Each named turn below is shown by a few rows before and after it. Which turns, in which order, take the first row of each later pair to the second? The first pair is answered.
Z130:
[ -1  -1  -7 -10  -3 -10 -14  26]  ->  [  0  -1 -13  -8  -9 -13 -19  18]
[  7  -4 -11 -10 -37 -27 -15   7]  ->  [ -5 -14   4  -4 -33 -34  -3  16]
[-22  15  -8  17  -9  -1  12 -32]  ->  [-29   2  12  21   3   3  25  -8]
Z26:
[ 21 -26 -18 -23  -6 -54 -19 -26]  ->  [ 28 -22  -5 -46  48  12 -26   3]
[  2  29   5  41 -17  -1   5  37]  ->  [  9  38  -8  35 -14   8  -6  31]
[ -4  19 -10  23  -3  13 -25  24]  ->  [-18   4   9  29  -5  -1  -7  34]
Z126:
[-42  -8  22  21   5 -13  57 -15]  ->  [-42  -1  15  15  14   0  53 -39]
[ 31 -11 -15   6 -40 -19 -15  17]  ->  [ 21 -24   3   9 -32 -22  -2  39]
[-12  10 -17  34 -15 -11   5 -16]  ->  [-13   8 -14  34 -17 -16   7  -8]
[ -1 -21  25 -33  35  -3   6 -42]  ->  [  7 -13  10 -32  25  -6  -6 -56]
Pairs:
Between the rows of a pair lie two turns.
[ 53 -57  10 -65  10  -9 -23  -6]  ->  [ 48 -57   1 -55 -19 -35 -23 -16] | Z130 then Z126
[-27  13   0  47   3 -10  16 -10]  ->  [-14  21 -19  44 -14 -14  -5 -15] | Z130 then Z26
[  7  13 -34 -14  29  15  -2 -14]  ->  [ 18  12 -43  -6  -3 -10 -14   4] | Z126 then Z126
[ 18 -20 -19 -26 -18 -38  -9 -60]  ->  [ -1 -53  39 -27  27 -19  28  15] | Z130 then Z130
[  2  20 -14  25  -6   5   0  49]  ->  [-10  17  -1  20  15  21  14  44] | Z126 then Z126
[ -1   4  16 -59  14  24 -23 -25]  ->  [-19 -26  47 -44  10 -11   6   3] | Z126 then Z26
[-33  42 -12  44  -2  20  13 -26]  ->  [-29  44  -9  40   7  31  13 -23] | Z26 then Z126
[ 17  -6   0 -51   5   6 -27 -37]  ->  [ 11 -22  24 -54  23  11 -10  -7] | Z26 then Z130
[-10 -15   5   8 -45 -55  18  -4]  ->  [ 14 -17  14 -24  -1   7  -8  63] | Z130 then Z130
[ 41 -21  -5 -26  15  41 -22  26]  ->  [  4 -59  32  -4  -4 -16  29  22] | Z26 then Z126
[ 15  -4  -9   4 -11  16 -23  79]  ->  [ -6 -23  14  18 -15 -12   7  78] | Z26 then Z126
[-48  12  10  52 -17 -17  40   7]  ->  [-24  52 -34  33 -12  22   1 -37] | Z126 then Z26
[ -1 -14  20  11 -27 -44  10 -10]  ->  [  9  16 -10   4 -16  -6 -14 -49] | Z26 then Z130
[ -2  17 -21 -18  14  54  -9 -46]  ->  [-23   6 -18  15 -34 -13  11 -62] | Z126 then Z130
[ 29  28 -39   3 -42 -32 -25  14]  ->  [ 15  19   4 -19  40  42  -5  53] | Z26 then Z126
[13  2 16  0 20 29 -6  7]  ->  [ 20  10  -1  -2   6  27 -20  -3] | Z126 then Z126
[  8  13  -8  -3   7   4 -29 -16]  ->  [  8   6  -5   4  -6 -16 -29   8] | Z126 then Z126
[ -8   9  -6  30 -16  -6  17 -19]  ->  [ -3  17  -8  22   5  21   7 -21] | Z26 then Z130
[ 33 -48  19 -14 -44 -39 -17  12]  ->  [ 10 -62  54 -17  -3 -14  13  16] | Z126 then Z126
[  5 -19  15   4 -16 -12   5  52]  ->  [ 16   5 -23   7 -44 -23 -17  -4] | Z126 then Z26
[ 15  -3  -6  -9  -1 -22 -17 -21]  ->  [ 14  -5   4 -16  22   8 -18   8] | Z126 then Z26
[ 8 -6 -3  6 16 37  9  0]  ->  [  1 -23  11  13   1  10  21  19] | Z26 then Z130
[ 23 -10   1  10   4  12 -16  49]  ->  [ 13 -11   9   4  27  32  -4  36] | Z126 then Z126
[-22   6  -2  -4   5 -15  40  -3]  ->  [ -4  14 -25  -5 -19 -27  17  -8] | Z130 then Z26
[ -7  19   1  21 -20  -3   6 -40]  ->  [-20   2  27  28 -13 -12  26  -5] | Z126 then Z130
[-12  42 -16  13   5  42  -3 -21]  ->  [-25  36 -13  34 -25  -1  11 -31] | Z126 then Z130
[ 23  18 -28 -21  42  10 -11  23]  ->  [ -6 -14   9  -2  35 -33  36  23] | Z26 then Z126
[  9 -13  16 -16   7   4  -1  56]  ->  [  8 -16   7   2 -25 -32   3  40] | Z26 then Z126
[  4   4   1 -19  25  32   0 -13]  ->  [ 21  10 -23 -15  -2  14 -23 -15] | Z126 then Z126
[ 21  41 -45  13   9  40 -30   5]  ->  [-21  15   9  18  48  47  26  23] | Z130 then Z26
[ -8  34 -11   3  14  29   5 -15]  ->  [-14  10  18   2  22  20  19  25] | Z26 then Z130
[-51  40  -5  65  -4   0  34  41]  ->  [-58  50  -5  56  20  27  37   9] | Z126 then Z126
[ -3  12   8  -2   3  18   5 -11]  ->  [  4  18  -4   0 -12   7  -7 -15] | Z126 then Z126
[ 22  39 -43   9 -30   3 -40  24]  ->  [-27   7   4  42 -35 -45  25  23] | Z130 then Z130
[-15   2 -19  15 -26 -14  12   9]  ->  [-10  21 -34   8 -18  13  -1  -9] | Z26 then Z130
[ 42  -6  24  -9   9  12 -26  76]  ->  [ 61  27 -18 -19   1  24 -57  18] | Z126 then Z130
[  3   5  -6 -11  24  39  -5  -8]  ->  [-20 -17  19   8   4 -11  30 -18] | Z26 then Z126
[  1  14 -17  14  -5   0 -12  11]  ->  [  2  10 -13  10   3  10 -13  19] | Z26 then Z130
[ 15  24  -4   5 -13 -27 -26   0]  ->  [  2   9  19  10 -11 -39  -8  12] | Z26 then Z26
[ -6   9 -21   2  17  26  12 -70]  ->  [ 18  11 -45  13 -38 -19 -14 -46] | Z126 then Z126
[-14 -22 -11 -13  14  39 -11 -18]  ->  [-31 -36   8  -2   7  12  10 -19] | Z130 then Z26
[-10  14 -20  11 -44 -14  -5  -6]  ->  [-33  -2  14  16 -22 -10  29  10] | Z130 then Z126
[ -2  -6   0   4 -18 -34  15 -26]  ->  [-11 -16  25  -2  17  -9  29  -8] | Z130 then Z126
[ 16 -20   1 -25  18  13  -1  -1]  ->  [ 11 -32   9 -14   4 -13   6   6] | Z26 then Z130
